cols: X J K M H
[170 113 151 171 153] : Q
[113 113 165 111 141] : T
[119 113 165  76  89] : Z
[119  76  76  76  76] : P
again P: 
[76]
again T: 
[113]
q: [170 113 151 171 153]
Q
col: [141  89  76]
H
miss Z: [113 165  76 119]
[89]
howmany P: [75]
0
miss Q: [153 113 151 170]
[171]

cols: L G E F R A Y
[156  93 149 122 153 115  88] -> B
[124 125  99 140  89 131 141] -> V
[142 140 140 140  89 131 118] -> U
[156 125  99 140  89 125 156] -> D
again U: 
[140]
howmany D: [125]
2
howmany U: [139]
0
howmany D: [89]
1
q: [156 125  99 140  89 125 156]
D

cols: gakar sigag dokaz pigef ras
[159 162  95 102 138] -> S
[ 89  88 161 152 128] -> N
[146 101 148 146 146] -> C
col: [ 95 161]
dokaz
q: [146 101 148 146 146]
C
col: [102 152]
pigef
again C: 
[146]

cols: dapad Rusi Vizem befub boz kibud serob lotun
[169  94 106 132 163 163 163  78]  vilop
[ 96 159 176 113 106 111 102 159]  dom
[105 105 175 119 175 175 175  74]  Goser
col: [111 175]
kibud
again dom: 
[159]
again vilop: 
[163]
q: [169  94 106 132 163 163 163  78]
vilop
howmany Goser: [175]
4

cols: Sadul livod Fuvof Beni
[156 157 157 157] -> rano
[ 92  92 158 180] -> geb
[ 92  92 158 157] -> Nufil
again rano: 
[157]
q: [ 92  92 158 157]
Nufil

cols: Tizep lem moz neta Kone fifu zad rik
[121 121  97 174 148  86 157 120]  zoma
[147 115 130 126 137 145 146 122]  febe
[158 120 141 114 142 143 144 114]  pak
miss febe: [146 137 122 126 115 145 130]
[147]
col: [146 144]
zad
miss febe: [145 126 130 146 137 122 115]
[147]
howmany pak: [141]
1
miss febe: [145 115 146 137 122 126 130]
[147]
howmany zoma: [156]
0
col: [121 115]
lem

cols: Fik Mese Gada Tapaz Fak balal
[160 143 161 143 143 165] = febon
[143  76 105  77 143  77] = Gug
[160 143 105 126 160 128] = mezu
col: [ 76 143]
Mese
again mezu: 
[160]
miss Gug: [ 77  77 143 143  76]
[105]
howmany Gug: [77]
2
miss febon: [165 143 161 143 143]
[160]
again febon: 
[143]

cols: foro zek ramo lefa
[131 119 125 126] : bifu
[164  71 172 137] : kige
[114 114 134 109] : fogim
again fogim: 
[114]
q: [114 114 134 109]
fogim

cols: Vonu ful noko Ruv vogek mumo
[155 134 142 141  99 131] : tute
[149 128 135  96 159  91] : Zibup
[117 100 149 168 111  96] : lov
[114 162 153 132  99 128] : bos
[155 153 131 141  99 131] : sulus
[155 134 138 144 167 126] : Vodu
[173 162 149 144 131 141] : zefa
miss lov: [ 96 100 168 111 117]
[149]
miss lov: [168 111 100  96 117]
[149]
again sulus: 
[131]
col: [132 141 144 144]
Ruv

cols: gaf kos gud mifi Vagu gezo Larim
[133 133 133 168 103  98 133] -> Fovud
[126 123 121 134 127 137 108] -> tas
[132 130 125 119 128 130 115] -> zos
col: [134 119]
mifi
howmany Fovud: [134]
0

cols: gok Duman non nabi nedi kudal baget pofi
[132 126 127 128 123 132 129 127] = guzon
[140 120 118 137 138 129 113 119] = som
[133 128 117 118 140 126 104 119] = Zav
[132 126 127 128 130 132 127 127] = pitap
[142 119 117 137 144 128 110 120] = Dume
[133 126 117 133 131 128 113 123] = sutul
[153  90 115 136 147 141 105  85] = gov
[138 118 127 131 135 144 130 122] = guren
[146 101 117 136 137 135 117  96] = sog
[143 104 121 134 142  99 117  99] = riduz
[139 115 113 139 126 133 113 104] = Ret
[137 121 121 135 144 125 108 120] = sute
howmany riduz: [143]
1
miss Zav: [133 104 140 126 128 119 118]
[117]
miss sog: [137  96 117 101 117 135 146]
[136]
miss pitap: [127 128 130 132 127 127 132]
[126]
col: [126 120 128 126 119 126  90 118 101 104 115]
Duman
col: [130 144 131 147 135 137 142 126 144]
nedi

cols: Megi mozum pek vum rerad fada retud tir tazug zuk
[141 122 141 141 122 141 122 121 124 120]  lage
[121 116 140 133 125 117 131 138 145 126]  vina
[163 172 115 152 125 172  99 121 128 120]  gif
howmany lage: [141]
4
howmany vina: [133]
1
again gif: 
[172]

cols: fafod difa ger rugi
[146  85 111 102] = minev
[125 122 129 127] = Zunen
[142 110 123 117] = zug
[143 128 143 143] = latak
[132 160 134 143] = bupe
col: [143 143]
rugi
howmany latak: [143]
3

cols: rov Daz voti vodom Zizaf
[137 110 137 136 172] -> vobi
[144 114 111 158 164] -> tabos
[109 110  84 129 110] -> Gagi
[ 90  90 159 167  90] -> Fomi
[116  98 132 177 136] -> kifi
[148  81 108 147 171] -> lig
again Fomi: 
[90]
miss tabos: [164 111 114 144]
[158]
col: [110 114]
Daz
again vobi: 
[137]

